In the rows, zero is written as 128.
Each path is a new rotation, seen through one point. The rows after it are directions, each followed by how far the rotation turns it, in degrees a step (0 if it stays put).
Each turn is a multiple of 5 degrees from 10 to 175, or 0.
Each row of a path follows its step; steps can be skipped.

step 1: [129 135 133 131 125 125 117 125 124 126 124 130 128 120 125 133 122 134
 130 125 127 127 134 127 141 117 125 133 133 127 125 118 121 135 118 123
 127]
step 4: [141 133 127 137 121 125 126 120 125 127 129 139 130 124 134 119 130 138
 125 128 125 123 122 125 127 128 134 129 135 119 128 126 124 134 126 133
 127]
step 6: [127 123 135 138 130 124 122 123 125 125 128 142 135 128 117 127 129 128
 133 125 124 117 136 121 127 129 117 127 129 131 126 132 123 132 130 130
 121]
step 7: [121 131 126 131 124 129 109 124 122 131 127 136 126 132 132 131 124 128
 119 127 132 122 125 130 125 123 132 134 129 127 131 128 117 132 126 124
 117]
step 8: [122 130 122 136 125 116 123 129 128 121 130 130 124 127 132 131 131 128
 128 129 124 117 127 127 122 128 127 123 130 127 120 116 124 141 120 129
 134]
step 9: [130 128 132 142 127 130 119 118 126 123 122 127 129 124 130 127 141 125
 125 132 121 132 123 130 131 125 123 126 126 131 121 128 116 130 134 120
 133]
step 10: [135 140 129 141 119 129 122 127 134 124 130 132 128 128 125 128 121 139
 124 132 124 123 125 125 124 122 120 125 126 134 122 132 125 124 120 128
 123]
step 12: [124 124 130 139 123 129 123 120 120 120 137 124 128 129 124 121 126 127
 120 130 129 117 133 126 129 128 123 140 122 123 120 129 126 135 131 136
 130]
step 13: [134 130 127 128 118 127 119 125 127 127 127 138 128 132 123 131 125 131
 122 121 119 117 123 134 132 122 125 129 127 130 129 120 124 134 142 125
 129]
step 14: [121 128 131 133 127 122 119 127 124 120 133 126 126 118 127 130 128 133
 131 132 125 124 132 132 127 114 121 130 130 131 128 114 126 124 125 119
 121]
step 15: [130 123 135 134 121 127 114 126 125 122 124 129 136 129 137 127 128 125
 133 124 124 120 126 123 134 134 122 131 123 135 126 125 125 129 117 121
 135]
Directions:
[129 130 127 129 127 129 131 126 130 126 125 127 128 128 133 127 132 133
 128 128 126 132 126 123 126 126 127 127 124 128 127 130 129 126 125 128
 130] => 55
[129 127 133 130 129 128 128 127 124 130 130 127 130 125 128 125 130 129
 127 128 130 130 132 125 132 128 127 130 128 127 130 130 123 128 127 128
 130] => 130
[128 131 125 126 127 129 130 130 123 130 124 127 130 131 127 126 127 127
 130 130 128 127 129 125 129 126 124 130 128 126 127 129 128 130 131 130
 125] => 60
[131 131 128 124 127 130 127 131 126 128 129 126 127 127 126 127 128 131
 126 128 127 129 128 127 126 127 130 125 130 128 132 122 124 129 125 130
 125] => 115
[126 129 129 128 128 127 128 127 129 127 127 123 129 126 133 130 128 129
 133 130 128 128 129 129 128 132 130 133 130 129 127 124 130 132 127 130
 128] => 110
[127 125 130 126 125 126 128 127 126 122 126 129 128 128 129 128 122 128
 126 131 125 132 130 129 126 128 128 127 130 128 128 131 126 131 128 127
 129] => 0

step 0: [133 129 131 135 111 127 125 124 131 124 128 122 140 129 120 128 148 132
 130 126 143 121 134 137 129 119 133 119 134 126 139 127 127 127 130 125
 138]
step 2: [134 119 126 126 128 147 136 126 128 127 130 116 122 125 130 133 142 125
 133 126 130 131 129 138 127 128 137 137 117 125 133 123 129 145 134 117
 121]
step 3: [118 127 126 129 127 128 123 134 122 120 130 113 138 134 134 124 123 126
 112 120 118 133 131 126 119 121 117 134 127 113 130 133 127 124 134 137
 118]
step 4: [123 135 129 132 141 142 128 134 137 111 135 138 129 136 133 134 133 129
 131 128 133 144 127 124 133 129 135 127 135 129 128 135 140 130 127 117
 125]
step 5: [136 119 125 131 123 124 128 135 115 136 123 120 122 134 135 131 119 130
 115 129 128 132 128 117 137 138 129 115 130 132 127 130 135 115 138 123
 116]
step 6: [135 134 129 128 125 121 123 126 126 123 117 133 142 133 129 137 125 124
 129 127 142 127 114 125 135 112 141 138 133 128 128 127 125 126 118 115
 128]
step 7: [126 131 136 119 126 132 128 123 132 136 114 130 124 142 123 127 120 109
 117 131 127 130 123 136 126 138 128 119 132 140 131 133 124 126 133 137
 135]
step 9: [112 122 130 125 127 126 128 133 124 129 129 110 137 131 135 129 136 123
 138 132 126 129 129 126 124 135 133 130 128 132 132 129 114 116 125 146
 135]
step 11: [131 127 123 139 120 132 124 131 113 116 130 123 125 131 118 128 127 136
 127 122 122 127 134 128 143 141 136 128 127 126 141 123 128 129 137 144
 127]
step 13: [143 131 134 132 139 140 134 141 121 128 118 122 132 128 120 121 131 126
 126 128 132 129 117 139 129 148 122 124 133 120 132 134 128 130 129 124
 130]
step 14: [122 133 130 131 134 127 119 122 120 137 131 129 123 130 131 125 129 134
 104 138 134 123 132 137 128 125 130 146 122 123 125 127 134 121 124 117
 125]
Directions:
[129 130 124 128 125 129 131 128 128 128 124 129 128 128 129 130 127 124
 126 128 128 125 128 132 125 131 126 130 128 127 128 127 125 133 126 127
 128] => 65
[126 129 131 132 128 130 127 130 126 127 124 125 129 125 129 128 124 126
 130 129 126 127 126 129 130 129 126 124 126 128 126 127 128 128 133 131
 130] => 175

step 1: [127 134 131 117 121 128 136 130 115 130 134 121 136 130 122 139 136 131
 131 124 132 132 127 134 126 110 130 131 132 140 137 130 123 134 127 136
 118]
step 3: [127 128 127 131 119 134 128 126 127 122 142 118 126 137 125 124 144 133
 132 142 133 123 123 132 121 116 121 119 126 124 123 129 121 131 126 118
 133]
step 4: [127 131 138 130 121 128 125 132 119 136 122 116 131 128 125 126 131 135
 132 121 121 127 130 125 128 120 110 135 138 134 130 118 118 132 139 140
 126]
step 5: [117 137 132 137 115 132 130 115 130 127 132 132 118 131 128 118 122 132
 133 134 126 125 134 140 129 120 130 133 125 129 126 112 135 128 125 125
 119]
step 6: [124 126 138 136 132 133 127 129 122 131 137 122 122 130 123 143 124 129
 118 134 136 123 130 129 114 117 118 125 133 131 130 127 122 125 138 114
 128]
step 7: [125 135 134 136 123 112 135 132 127 144 126 122 129 140 123 134 120 128
 136 134 124 120 129 129 136 120 123 131 133 134 128 127 134 138 125 137
 128]
step 9: [118 123 126 140 124 123 114 137 128 134 130 117 123 132 122 130 135 120
 131 137 135 124 135 115 124 130 122 119 134 125 125 120 132 132 140 123
 131]
step 10: [133 123 133 132 128 115 128 119 129 130 133 132 131 135 131 122 129 130
 144 126 119 117 134 119 134 119 117 131 141 138 128 123 126 122 117 125
 127]
step 11: [119 133 134 133 123 136 126 128 128 140 125 138 120 117 131 122 115 131
 125 126 139 125 134 116 128 124 125 118 136 123 125 125 130 119 129 128
 114]
step 14: [114 129 121 119 117 123 124 127 128 137 130 132 126 126 132 116 129 122
 124 139 136 126 124 121 129 124 138 112 138 129 127 136 131 127 123 140
 124]
step 15: [132 120 126 134 127 133 115 122 135 119 127 124 126 133 123 133 138 130
 137 119 127 131 131 107 121 121 140 121 133 134 132 126 121 129 129 132
 129]
Directions:
[129 127 126 131 125 129 133 127 129 128 129 131 127 129 134 128 127 125
 129 127 131 128 128 129 129 128 126 126 124 127 128 127 123 125 127 128
 128] => 135
[129 125 128 128 127 127 132 127 127 125 130 128 130 127 129 125 128 127
 129 133 127 124 126 125 128 125 133 132 127 126 129 126 129 131 126 127
 128] => 155
[127 128 131 128 127 126 127 131 126 126 126 129 126 127 127 130 132 126
 125 132 128 128 130 125 129 129 128 128 125 131 127 130 122 130 128 127
 124] => 130
